[ 94 153 130 161 150 100  94 123  79  88  83 152 138  90 117 135 161]  Q_901
[183  76 170 149 107 156 133  77 100  84 109 119 118 115 171 147 115]  Q_792
[144  97  89 138 145 107 115 142  99 168 145 151 177  96  85  77 132]  Q_858
succ: [144] | [97]
succ: [171] | [147]
succ: [89] | [138]

[103 138 142 113 152 125 104 117 118 127 137 120 149 143 113 152 104  95
 140 100 134 105  72 151 107 102 132 105 137 109 136 146 104 122 110 169
 143 139 135 119 151 138 112 117 143 136 129 152 118 129 116]  Q_559
[143 135 141 111 149 128 101 117 121 131 130 129 152 144 119 154 106  93
 131  97 129 105  72 145 108 102 135 114 142 115 135 150 102 117 110 169
 149 152 137 121 149 137 112 117 142 132 132 144 122 128 115]  Q_859
[103 138 148 113 152 120  99 112 129 141 129 117 151 143 114 162 103  90
 129 102 131 107  76 152 107 104 132 108 147 112 146 162 106 115 111 154
 159 150 140 133 141 140 122 112 138 129 131 139 124 138 111]  Q_645
[108 138 143 106 150 126  97 112 120 126 131 130 149 143 110 153 110  98
 137  94 129 105  73 147 112 102 132 103 139 112 131 145 113 119 119 166
 144 153 134 119 142 145 111 118 150 125 136 151 119 129 112]  Q_981
[118 142 146 105 145 119  98 112 138 128 126 123 159 149 112 165 115  97
 128  94 128 103  71 146 108 104 138 103 135 114 131 147 113 120 119 155
 143 163 135 132 140 143 113 121 149 125 136 140 125 133 112]  Q_333
[103 141 143 113 154 122 101 112 131 135 128 117 152 143 113 168 103  90
 129 102 133 108  73 153 105 106 134 105 141 114 141 159 109 118 111 153
 147 145 139 134 140 139 124 114 139 127 132 141 122 147 112]  Q_915
[106 140 149 108 145 117 102 114 128 143 129 117 158 145 113 160 106  92
 129  99 129 103  73 147 115 103 134 104 147 109 140 154 108 114 116 157
 161 163 140 131 143 147 116 113 139 127 132 138 129 129 111]  Q_294
[110 138 140 108 147 127 101 115 121 127 128 132 154 145 117 154 109  97
 133  94 129 104  71 145 106 102 137 107 134 115 132 146 107 122 110 168
 143 155 135 121 144 138 111 121 149 127 135 119 151 128 116]  Q_857
[105 139 149 112 127 118 104 118 129 144 131 118 156 151 119 159 106  90
 128 101 129 103  72 146 112 104 137 112 145 110 142 163 101 115 110 163
 156 159 142 131 149 138 117 114 139 137 128 138 128 128 114]  Q_78
[107 150 143 111 146 120 105 114 119 126 137 117 149 153 114 154 108  97
 140  98 130 103  70 152 105 106 137 103 131 108 131 147 106 134 111 161
 141 140 135 125 143 138 116 122 151 131 129 152 118 134 116]  Q_385
size: [106 140 149 108 145 117 102 114 128 143 129 117 158 145 113 160 106  92
 129  99 129 103  73 147 115 103 134 104 147 109 140 154 108 114 116 157] | 36
q: [103 138 142 113 152 125 104 117 118 127 137 120 149 143 113 152 104  95
 140 100 134 105  72 151 107 102 132 105 137 109 136 146 104 122 110 169
 143 139 135 119 151 138 112 117 143 136 129 152 118 129 116] | Q_559
q: [140 135] | Q_385
q: [103 138 148 113 152 120  99 112 129 141 129 117 151 143 114 162 103  90
 129 102 131 107  76 152 107 104 132 108 147 112 146 162 106 115 111 154
 159 150 140 133 141 140 122 112 138 129 131 139 124 138 111] | Q_645
q: [108 138 143 106 150 126  97 112 120 126 131 130 149 143 110 153 110  98
 137  94 129 105  73 147 112 102 132 103 139 112 131 145 113 119 119 166
 144 153 134 119 142 145 111 118 150 125 136 151 119 129 112] | Q_981
size: [108 138 143 106 150 126  97 112] | 8

[159 122 101 149 119 109] = Q_810
[107 118 134 125 141 145] = Q_194
[133 183 145 130 142 145] = Q_698
[129 139 184 176 159 151] = Q_71
succ: [176] | [159]
q: [145 130] | Q_698
q: [118 134 125] | Q_194
succ: [183] | [145]

[125 133 111 128 146 118  85 137 129  78 120  82 127]  Q_738
[156 132 119 128 154  82 136  96 161 140 159 106 140]  Q_272
[125 120 116 128 133 160 118 126 124 120 166 114  69]  Q_18
[156 132 119 128 154  82 136  96 161 140  87 135 155]  Q_459
[120 187 180 127 180 121 126 142 125 116 119 129 138]  Q_800
q: [156 132 119 128 154  82 136  96 161 140  87 135 155] | Q_459
succ: [137] | [129]
succ: [114] | [69]
q: [120 187 180 127 180 121 126 142 125 116 119 129 138] | Q_800
succ: [187] | [180]
size: [156 132 119 128] | 4

[116 164 134 163  97] -> Q_113
[108 116 103 109 137] -> Q_83
[116 164 134  81 187] -> Q_170
[116 108 103 139 137] -> Q_214
q: [116 108 103 139 137] | Q_214
size: [116 164 134] | 3
size: [116 164 134] | 3
q: [116 108 103] | Q_214
q: [108 116] | Q_83
q: [108 116 103 109 137] | Q_83
q: [116 164 134  81 187] | Q_170

[146  92 136 126 126 125 165 138] = Q_695
[148  95 139 131 129 128 173 134] = Q_849
[148 137 138 129 128 127 171 135] = Q_681
[146  92 135 126 125 125 163 139] = Q_737
[146  99 135 126 125 125 163 139] = Q_354
[147  92 138 128 127 127 170 136] = Q_501
[147  92 137 127 127 126 168 137] = Q_255
size: [148  95 139 131 129] | 5
q: [146  92 135 126 125 125 163 139] | Q_737
q: [146  92 135 126 125 125] | Q_737
q: [138 129 128 127] | Q_681

[131 127 109 101 176 114  82 112 175 164 114  81 168 150 141 161 110  86
  92 175 157 131  81  82 123  91 131 107 161 150 157 145 137 134  87 146
 104 172  90 109 176 110 106 107  87 122 169 167] : Q_310
[ 97 168 146 128 145 100  97 106  92  81 161  94 103 142  96 113 170 108
 107 107  80 149 134 175 158 173  99 127  83 171 124 133 130 119 133 110
 133 103 117 164 101 134 101 153 153 135 155 160] : Q_119
[ 89 159 159 160 134 119 165  98  90 169  86  97 170 133 154  84  80 159
 154  90 176 146 124  96  91 107 123 131 130 117 131 159  89  85 138  82
 108  93 147  84 144 156 118 164  86 132 174 153] : Q_490
size: [ 89 159 159 160 134 119 165  98  90 169  86  97 170 133 154  84  80 159
 154  90 176 146 124  96  91 107 123 131 130 117 131 159  89  85 138  82
 108  93 147  84 144 156 118 164  86 132] | 46
q: [123  91 131 107] | Q_310
succ: [147] | [84]
q: [ 97 170 133] | Q_490

